(in the rows, 128 means zero)
One turn moves each row of this set onto another row. After a few examples, where does it send each row asked below?
Gezi: [103 109 170 109 169  99 125 143 113 144 167 172 171 131 143 121]
bave: [ 91 134 159 147 134 101 126 117 118  80 107 145 159 152 131 108]
Fim: [116 105 140 151 165 117 126 119 129  90 122 183 180 145 140 104]
Tiro: [ 90 140 165 138 106  89 136 118 103 113 127 145 154 140 133  87]
Liv: [119 103 141 151 164 113 127 124 130  89 128 184 176 152 140 108]
Soduz: [166 116 123 123 133 123 151 130 108 126  92 140 128 110 149  93]
Fol: [123 102 163 150 171 116 108 154 110 105 152 153 168 127 161 139]
nikif: [ 84 127 162 148 131 101 129 119 124  87 102 151 160 150 133 117]
lave: [120 108 170 141 143 104 118 155  95 139 172 154 163 114 162 118]
pil: [ 91 127 158 100 140  95 124 134 105 155 158 149 163 146 150  98]
Nube: [104 126 170 135 111  90 133 137  92 142 159 150 156 121 147  92]
tagez: [126 110 166  95 163 119 156 134 141 137 116 122 128 108 115 140]
gogas: [102 112 169 113 162  97 124 149 114 147 168 174 165 137 143 120]
tive: [109 116 158 153 166 115 111 134 121  75 119 149 165 146 146 133]
zer: [162 103 119 129 132 121 165 124 131 121 109 126 139 107 141  93]
Memov: [150 106 126 108 136 126 151 126 126 134 116  99 132 121 153 103]
Numot: [162 120 150 129 151 100 130 110 148 104 137 160 148 106  96 100]
Komo: [ 91 132 137 117 125 102 123 117 109 133 132 142 165 161 151  77]
lan: [168 117 133 138 133 114 121 104 143 113 136 145 147 114 115  82]
suzu: [116  99 160 135 177 105 127 144 125 114 153 190 174 137 139 125]
kidev: [104 122 127 142 137 114 124 110 121 100 113 159 173 161 147  81]
Nufu: [139 137 156  96 166 100 106 133 145 136 144 125 137 120 107 123]
ril: [161 122 133 121 125 119 136 108  93 121 100 138 127 106 166  99]
Vede: [159 124 127 125 131 122 104 112 138 132 138 119 141 125 129  84]
Peno: [ 92 130 138 122 121 104 123 117 113 131 132 146 160 168 149  80]
Delus: [ 90 126 158 107 135  96 123 136 108 156 156 151 158 152 148  96]
Pebim: [137 112 179  90 165 123 150 125 119 132 106 143 118 111 122 140]
rora: [144 116 160  80 158 121 142 128 108 136 111 115 115 124 146 129]
semaf: [136 107 160 116 159 114 170 132 145 125 108 149 135  94 105 128]
kegu: [104 121 161 137 107  83 139 141  95 141 151 154 160 120 156  94]
Zesa: [ 86 134 161 143 105  85 141 123 109 116 119 153 157 135 135  93]
kuv: [131 128 177 103 165 113 133 125 112 126  97 158 122  95 128 148]
vozi: [145 133 137 104 148 115  96 127 139 143 142 108 136 127 125 105]
kod: [161 122 141 132 133 110 149 110 102 107  90 166 132  92 144 105]
kipaz: [131 126 169  90 157 121 121 123 102 140 107 130 118 108 151 144]
zupaf: [148 130 162 108 168  93 123 124 150 116 141 150 144 109  92 120]
Sodid: [115  99 161 135 181 110 126 136 125 111 149 190 179 131 138 124]
fam: [118  94 164 143 164 113 113 149 111 107 151 149 167 133 170 143]
tado: [147 123 148  99 137 125 123 114  93 137 108 120 120 114 170 120]
nizul: [145 125 163 124 153 108 148 119 112 109  89 177 130  87 124 128]
nitu: [133 109 148  90 152 125 147 131 132 142 120  98 126 121 140 127]
pofuv: [100 107 164 147 161 115 115 131 124  82 117 148 165 148 151 142]
sero: [158 117 132  96 141 121 142 130 103 134 104 115 120 124 160 106]
posu: [106 118 130 145 137 113 125 111 124  98 118 162 169 168 145  85]
ror: [145 109 170 116 156 125 158 124 124 124  94 167 125  97 111 126]
logi: [120 101 163 137 137  96 125 154  96 136 168 151 165 119 173 119]
sedib: [154 103 137 133 143 115 175 127 140 116 104 151 141  94 118 105]
rigav: [160 111 142 133 140 125 160 127 119 121  87 167 130  97 125 103]

Zesa turns into nikif
kipaz turns into tado
Now find these:
tagez turns into nitu
Numot turns into zupaf
Gezi turns into pil
Tiro turns into bave
posu turns into Liv
sero turns into Soduz

One turn moves each row of this set onto another row. After a few examples, where does it send each row asked below?
gov: [106  88 108 131 119 173 129 136 124 144 131 142 146 146 108 121 148 104
 151 116 164]
Gasu: [121  89 131 121 133 132 160 149 109 101 135 130 134 113 111 137 153  78
 131 107 110]
fenaz: [ 78 109 159 159 138 133 126 145 105 134  96  97 119 154 132 144 126 105
 119 120 133]
feget: [173  88 119 118  95 131 152 143 130 113 129 153  99 137 143 100 143 136
 124 138 152]
Sifa: [ 80 136 147 122  98 127 137 141  85 108 114 134 133 119 132 113 135 101
 131  85 124]
lop: [141 130 162 160  75 121 143 151 125 152  95 119 129 146 141 122 105 106
  87 122 146]
voko: [126 122 129 121 151 141 118 148 163 149 159 133 132 122 122 131 126 132
 122  95 150]
rosur: [ 92 111 140 129  66 126 142 136  91 180 132 133 124 130 124 121 134 132
 118 124 123]
buze: [131  91 134 148 108  89 159 119 108 123 103 146  89 147 130 141 174  95
 116 123 131]
ludo: [109 103 136 112 106 151 136 124 136 102  74 157 102 130 127  92 143 117
 125  94 135]
doto: [135 120 130  89 115 139 136 137 134 145 102 147 139  82 111 127 129 117
 137  88 120]
mos: [101 120 136 141  79 135 145 137  94  91  88 126 117 117 125 131 130 103
 129 145 144]
baro: [159  99 102 152 108 142 161 100 141 151 104 144 126 134 148 126 141 128
 136 145 138]
lamir: [143  99 177 118 146 122 137 157 110 122 108 139 158 148 122 111 138 133
 132 110 113]
gozov: [135 129 136 134 132 158 115 157 175 137 125 111 136 132 119 126 117 114
 126  84 147]
mebi: [146 105 125 148 143 126 141 113 145 138 157 128 140 106 113 108 171 126
 124 112 153]
Sito: [122 146 145 129  78 128 114 117 143 149 116 120 107 142  96 112 150  77
 108 115 143]
nis: [121 106 136 156 141 133 137 114 134 158  91 133 137 113  87 117 136 153
 133 123 101]
nezaf: [ 91 117 151 141 130  97 158 156 134 164 115 122  97 122 117 139 122 154
 106 100 128]
Numes: [109 101  93 129  97 134 135 119 115 151 156 150  99 140 118 121 155 142
 111  92 146]
Kurit: [135  90 126 163 118 145 141 129 168 160 115 137 110 140 151 136 135 147
  94 117 152]
sapul: [144  86 159 142  91 100 139 140 130 116 149 145  99 140 119 100 167 106
 117 128 134]
gaput: [122 115  97 128 115 130 146 134 111 171 134 135 102 163 129 166 133 110
 100 117 131]
zotag: [139 143 148 117  92 139 105 130 132 111  84 124 108 112 122 107 111 138
 110 103 137]
Pup: [109 116 160 137 144  94 123 145 104 124 150 118 112 133  82 143 152 126
 122 114 132]
veb: [195 108 138 128 111 125 133 137 131 126 110 127 116 142 136 144 130 116
 118 152 117]
kesi: [116  67 151 139 121 125 163 140 122 119 123 139 117 148 129 133 152  88
 148 157 125]
sab: [124 130 137 161  85  99 164 108  96 116 110 146 108 112 153 104 135 113
 125 115 139]
bemu: [ 98 101 135 101  97 157 143 150 128 148 115 125  99 115  86 114 116 100
 128 141 134]
noku: [125 133 126 148 140 122 125 134 102 121 153 129 113 128 116 131 127 173
 123 139 138]
tola: [159 119 137 135 114 115 150 144 144 117 172 139 113 103 135 112 129 107
 129 113 143]
feze: [126 137 111 161 107 154 125 112 135 177  98 135 140 147 135 123 114 144
 108 106 142]
mimu: [120 141 121 167 115 145 131 117 114 143  78 111 146 132 144 115 125 145
 123  91 144]
Pato: [165 134 126 160 112 100 142 112 112 110 105 128  82 120 122 134 133 114
 108 132 121]
dure: [ 85 136 155 145 109 130 130 148 132 138  71 106 113 159 118 137 109 102
 111 124 137]
vura: [ 85 121 137 140 106 126 125 146  85 126 152 130 126 116 128 117 128  98
 124  84 160]
Pugu: [141  98 141 106  97 154 124 142 152 175 108 116 121 167 106 116 136 106
 108 125 145]
Dodar: [ 92  88 125 123 149 157 140 133 106 129 139 135 145 138 100 103 154 111
 149 126 135]
sagok: [144 119 166 158 118 107 146 139 163 132 104 110  98 138 138 144 119  94
 109 135 121]
Vumir: [125  98 133 133 136 132 144 128  72 122  70 138 131 140 112 136 127 129
 127 110 108]

gov turns into fenaz
feget turns into buze
Sito turns into noku
Now find these:
kesi turns into sagok
Pugu turns into Pup
feze turns into Dodar
nezaf turns into doto
lop turns into mebi

